The rows below come in pairs that one turn or mirror swaps. Which row does each named row swap with?
The rows were stretched afterwards, more along some directions than others.
Difus: [ 21,  -1, -19,   3, -16,   2, -10,   7,   2,  18,   2,   0, -21,   7,   6,
  19,  27,   7, -18,   7,  -8,   0,  -9,  22,  17,  25]
Rez: [ 15,  10, -10,   8,  -1, -21,  21, -13,  -6,   1,   4,  -7,  -1,   0,   0,
  -6,  18,   0, -11,   8,   7,  19,  -1, -30,  14,   5]
tadut: [ -1,   6, -15,  16, -24,  11,   1,   9,   5,  11,  -8,  -7,  14,   1,   4,
  -5,   2, -25, -26, -13, -26,   9, -21, -12,   7, -10]
Laras: [  4,   4, -16,  39, -12, -21,   7, -13, -12,  -1,  -3,   8,   5,  11,  -1,
  -7,  12,  10,   3,  11,  11,  21, -32, -19,  22,  -3]
kos: [ 21,   7,  -6,  -1,   5,  -4, -27,  -6,  -3,  14,  -2,   8,   1,   5, -16,
   8,  -5,  -2,  -3,  12, -21,   1,   7,  23,  -6,  -5]
piger: [-27,  -4,  -6,  18,  -2,   1,  18,  -3,   9, -18,  17,  -9,  11,  -8,  22,
 -18,   9, -35, -28, -17,  22,   7, -10,   5,   8,   5]
bef: [-10,   5,   8,   8,  10, -21,  17,  -8,  16,  -5,  -1,  -9,  16,   0,   2,
 -12,  -9,   0, -10,  -8,  -1,   9,  -2, -36, -12, -21]
mukez: [-23,  16,  -1,   8,  28,  -2, -13, -11,  16,   1,  12, -11,  10, -11, -12,
   9, -13,  12, -11,   1,  13,   2,  -3, -11, -11,   2]
Dok: [-26,   9, -10,   6,   8,  16,   9,  10,  13,  -4,   3, -12,   8,  -9,  18,
  -8,   6, -14, -16,   4,  17,  11, -20,  -3,  -5,   4]
vov: [ -3,  -1,  -1,  -1,  13,  13,  -4,  13,   3, -14,  -7,  -2,  10,  -7,  -5,
  18,  -4,  -2,   0,   0,  -7,  -2,   5,  21, -10,  -8]
nolod: [-11,   0,  -7,  12,  -6, -14,  15,  -5, -14, -13,  17,   3, -17,  17,  -2,
   2,  23,  12,   4,  38,   5,  -9,  -8, -18,  24,  12]
rame: [ 18,   3,  -7,  -5,   3, -24,   8,  -8,  15,  10,   9,  -9,  -1,   1,   4,
   6,  13,   7,  -7, -11,   3,   6,   1,  -9,   0,  11]
Bal: [ 10,  -2,   0, -10, -12,  -2,   3,  18,   6,  -3,  -8,  -2, -10,   6, -13,
   2,  19,  -6,   8,   8,   9,   4,  -3,  -8,  10,   7]
Lub: [ -4,  -1, -14,  -2, -18,   3,  17,  17,  12,  12,  24, -12, -10,  12,   5,
  -2,  10, -18, -43,   2,  -1, -23,   0,  38,   7,  11]
gep: [  5,  10, -15,   6, -11,   7,  21,   3,  -7,   5,   9,  -4,  -3,  25,  11,
   2,  -1,  11, -17,   8,  -5,   0, -12, -21,  23, -16]
noteb: [ 27, -11,  -9,  17, -17, -22,  21,  -1, -23,   8,   3,  10,  -5,  11, -10,
  11,   7,   2,   0,  11, -12,   1,   9,   9,  20, -13]
ver: [ -9, -15,  -2,  28, -14, -31,  -1, -18, -16,   6, -10,   9, -16,   7,  -6,
 -11,  15,  -3,  18,  -9,  21,   1,  -6,   8,  23,  14]
Pezol: [-16,   8, -10, -18,   1,  19,   8,   7,  19,   6,   6, -19,  -1, -14,   2,
  13,  -4, -16, -24,  -1,  -1,  -6,   6,   8,  -9,  35]
Sezi: [  3,  -1, -16,   4,  -7,   4,  -4,  11,   1,  24, -14,   0,  -9,   7,  -4,
  14, -13,  15,   3,   5,  -8,   5,   4,  23,   5,  -6]
suruf: [  9, -14,   5,   5, -12,  16,   1,  11,  10,  -9, -25,  15,   9, -18,   0,
  -2, -15, -18,   9,  -7,   0,  -3,   1,  -2,  -7,   4]
Sile: [  2,  -2,  -8,  32,  -3,  -6,  17,   6,   1,   5,   2,  -5,  -3,  11,  -6,
  -5,  12,   0,  -4,  24,  -8,  -1,  -2, -15,  28,  15]
luda: [ -4, -14,   0,  -6,  -9,  -6,   4,  -1,  18,   2,  -5,  -2,  13,  -4,   5,
 -10,  -6,   0, -17, -10,   5,   3, -17, -16,   0, -13]
pezup: [  1,  -2,  -7,  -1, -40, -10,  -3, -18, -12,  17, -18,   1,  -9,  -7,  11,
  11,   2,  -6,  -5,   3, -10,   0,  -5, -19,  -4,  20]
dogom: [ -3,  -8,  10,  18, -21, -23,   4, -11,  -6,   9,  -3,  13,   5,   2,  -4,
  -4,   6,  -7,  12,  -7,  -7,  13, -13, -11,  23,  -4]
liba: [ 24,  14, -10,  -4,   8,   7, -11,   1,  -7,   6,  -8, -12,  -4,  -7,  -8,
   5,  -8, -11,   7,  20, -22,   7,  15,   1, -20,   3]
sabil: [  5,  -3,  -6,   6, -36,   1,  -3,   2,   0,  -4,  -4,  -4, -27,  19,   6,
   2,  -1,   4, -10,  11,  -7, -11,   2,   5,  14,  16]
tagas: [ -8,   1,  -9,   4,   6,  21,  -5,  15,  12,  -1, -10,  -7,   0,   3,   9,
  11, -22,   3,  -5,  -1,  -3,  -4,  11,  29, -17,  -4]
fil: [  2,  12, -13,   9,  17,  -6,  -9, -11,   6,  11, -14,   5,  18, -15,   0,
   1, -10,  -6,   0, -25,  -1,  20,  -4,  12, -13,  -5]
Kikif: [ -6, -19,  -6,  33, -31, -16,  11, -19, -20, -13, -13,  12,  13,  -4,  14,
 -20,  -5, -11,  -3, -17,   3,   9, -24,  -9,  25, -11]
pum: [ 24,  -3, -29,   4,   7,  -6,  10,   8,   1,  18,  -2,  -8,   1,   2, -14,
  16,   2,  12, -16,   5,  -9,  14,   0,  10,  17,  -4]
Foni: [ -1,  27, -25,  18,  -9,   8,   7,   5,   6,  13,  -6, -29,   2,  16,  -1,
   6, -24,  12, -35,  -8, -29,  -4,  -3,  -2,  -1, -18]
Nima: [-10,  18, -15,   1,   3,   5,  14,  -3,   7,  20,  10, -13,  24,  -7,  18,
  -3,  -1,  -5, -30,  -9,  -4,  18, -11, -19,  -2,  -8]
vigu: [ 21,   5, -14,  13, -31, -15,   1,  -7, -18,  26,  -7,   2, -13,   9,  10,
   8,  13,  19,  -3,   3, -15,  20,  -6, -18,  14,  -4]
Gakuv: [ 13,  -3,   0,  -7, -12, -12,   0,  -8,   3,  -4,  18,  -3, -29,  -6,  -3,
  17,  20,  -5,  -1,  18,   6,  -6,  11,  11,  -3,  24]
Dige: [-21,   7,  -7,  23,  12,  -6,  -2,  -1,   0,   5, -11,  -8,  17,  -4,  -9,
 -16,   4,  -8,  -3,  -4,   2,  28, -22, -23,  -1,   1]
fomol: [ 12, -12,  -8,  28, -15,  -9,  27,   3, -11,   3,   2,   9,  16,   8,  -1,
   1,   2,   0,  -9,   3,   5,   6,  -6,  16,  18,   6]
vegev: [ 26,  11,   1, -28,   1,   1,  -7,   5,   6,  31, -26,   1,   6, -10,   0,
  13, -12,  -6,  -5, -17, -24,  13,  22,  -1, -14,   7]
bom: [-27,   7,  -6,   3,   2,   4,  10,   9,   4,  -4,   4,  -5,  -4,   5,  -4,
   4,   3,   7,  -8,  -9, -12,  -8,  -3,   1,   4,  -6]
mipof: [ 24,  16, -11,   8, -12,  -5,  23,  14,  -7,  17,  -4,  -9,   0,  24,  -6,
   1,   0,   8, -13,  22, -13,  10,  -5, -20,  24,  -6]
madud: [-11, -13, -10,  19, -24,  -3,  15,  10,  11,   7,   3,  -9, -10,  13,   6,
   9,  27,  10, -14,  15,  10,  -3, -29, -14,  20,  35]
dum: [-10,  -6, -17,  31,  -7, -16,  30,   9,  -1, -13,   0,  -7,   0,  19,  -4,
   0,  34,  -9,  -3,  18,   9,   5, -27, -10,  34,   5]
vubu: [ 16,   7,  -5, -11, -16,  -6,   7,  -9,   1,   7,  -2,   9,   5,  -4,   5,
   2,  -2, -19, -18, -19, -13,   0,  11,  11,   2, -21]
revug: [-14,  -8,  -4,   9,  -2,   1,  -4,   2,  18,  18,   2, -12,  10,   3,   7,
   0,   5,  24, -25,   2,   9,  10, -27, -28,  13,  27]
fonum: [ -6,   1,   6,  -7,  -9,  -6, -18,   0,  10,   0,  -5,  -7, -20,  -9,  11,
   0,  -4,   9,  -9,   7,   8,   6,  13, -12, -30,  18]
tadu: [  3,  13, -10,  13,  -8,  -3,   4, -14,  -7,  12,  10, -18,  -1,  12,  -3,
   9,   4,   8, -22,   3, -11,   8,   1, -30,  14,  12]
Rekov: [ -2,   6, -12,   9, -22, -13,  -2,  -2,   5,   0,   8, -16, -34,  15,  -4,
  11,  19,   8,  -4,  16,   3, -14,  -5,   4,   5,  21]
kor: [ 35,   6, -17,  20,   2,  -4,  11,  14,  18,  -4, -15,  -4, -11,  21, -14,
  -5,  -9,  -2,   4,  13, -14, -12,  10,  11,  13,  -8]
meke: [  3,  22, -19,   5,   1, -16,  19,  -6,   9,  18,  24, -20,  -9,  20,  -1,
   2,  11,  16, -27,   5,  -1,   9,  -4,  -9,  17,   0]
vem: [ -1,  -5,  17,  10, -19,   7, -13,   4,   8,  -2, -16,  11,  -5,   0,   1,
  -3, -21,   1,  10,   5, -21, -12,  14,  -2,  -8, -17]
larod: [-38,   0, -10,   5,   2,  19,  -1,   2,   4,  -7,   7, -13,  12, -20,  17,
   1,  -2, -24, -23, -19,  19,   1,  -7,  13, -10,  19]
nek: [  9,  12,  -9, -25,   1,   0,  -2,  -9,   6,   6,   9, -10,  -6, -21,  -5,
  14,  18, -15,  -3,  14, -16,   9,   3, -12,  -9,  14]
kibur: [ 12,  22, -28,  13,   5, -18,  10, -12,  12,   6,   3, -13,   1,  -3, -15,
  21,  -6,  13, -14,  11, -23,  10,  -9, -16,   8, -12]
purur: [  0,  11,  -5,  25,  29, -14,   4, -11,  -9,   3,   7,  -6,  18,  -7,  -7,
   1,  -5,   5,   7,  13,   2,  34,   1, -21,  15,   5]
Fim: [ -9,   5,   5, -13, -12,  -3,   5, -18,  -6,  11,  -6,  -5,  -4,  -6,   1,
   2,  -8, -21,   8,  -9,  -6,  -1,  18,  -6, -14,   1]
pupi: [  7,   8, -14, -23,  34,  18,   3,  22,  13,   2,   0, -11,  18, -13,  -8,
   5,   1, -29, -10, -10,   8,   7,  19,  29,  -4,  11]
vapi: [  3,   7,   3,  21,  -7, -23,  -1, -10,  19,  -3, -24,   7,   9,   7,   6,
  -5, -20,  13,   5, -10,  -5,  22,   3, -21, -17, -20]
pigu: [ -4,   4, -24,  23, -18,  11,  12,   3, -13,  -8,   8,  -6,  15,   5,  14,
 -14,  12, -23, -30,  -7, -12,  18, -22,  -5,  32, -17]
seluk: [ 11,   7,  -9, -28,   9,  -1,  16,  -1,   0,  27,  -2, -10, -14,  -6,  -2,
  20,  14,   7,   4,  -4,  -5,   4,   8, -16,  -3,  27]
balit: [-11,  -9,   6, -12, -15,  -6,  -5, -21, -12,  14,   2,  12,   6, -21,  21,
   1,   6,  -7,  -5, -18,  18,  22,   2, -10,  -4,  21]
Bopu: [-11,  -2, -16,  25, -12,  -4,  31,   7, -15,  -7,   3,   2,  17,  -6,  12,
  -1,  -1,  -9,   0,  -6,  18,  25, -15, -10,  14, -20]

noteb pairs with bef
pigu pairs with nek
vapi pairs with fomol
gep pairs with seluk
Dok pairs with Difus
tadu pairs with Fim
fil pairs with Laras
balit pairs with meke
pum pairs with luda
bom pairs with nolod
dogom pairs with purur

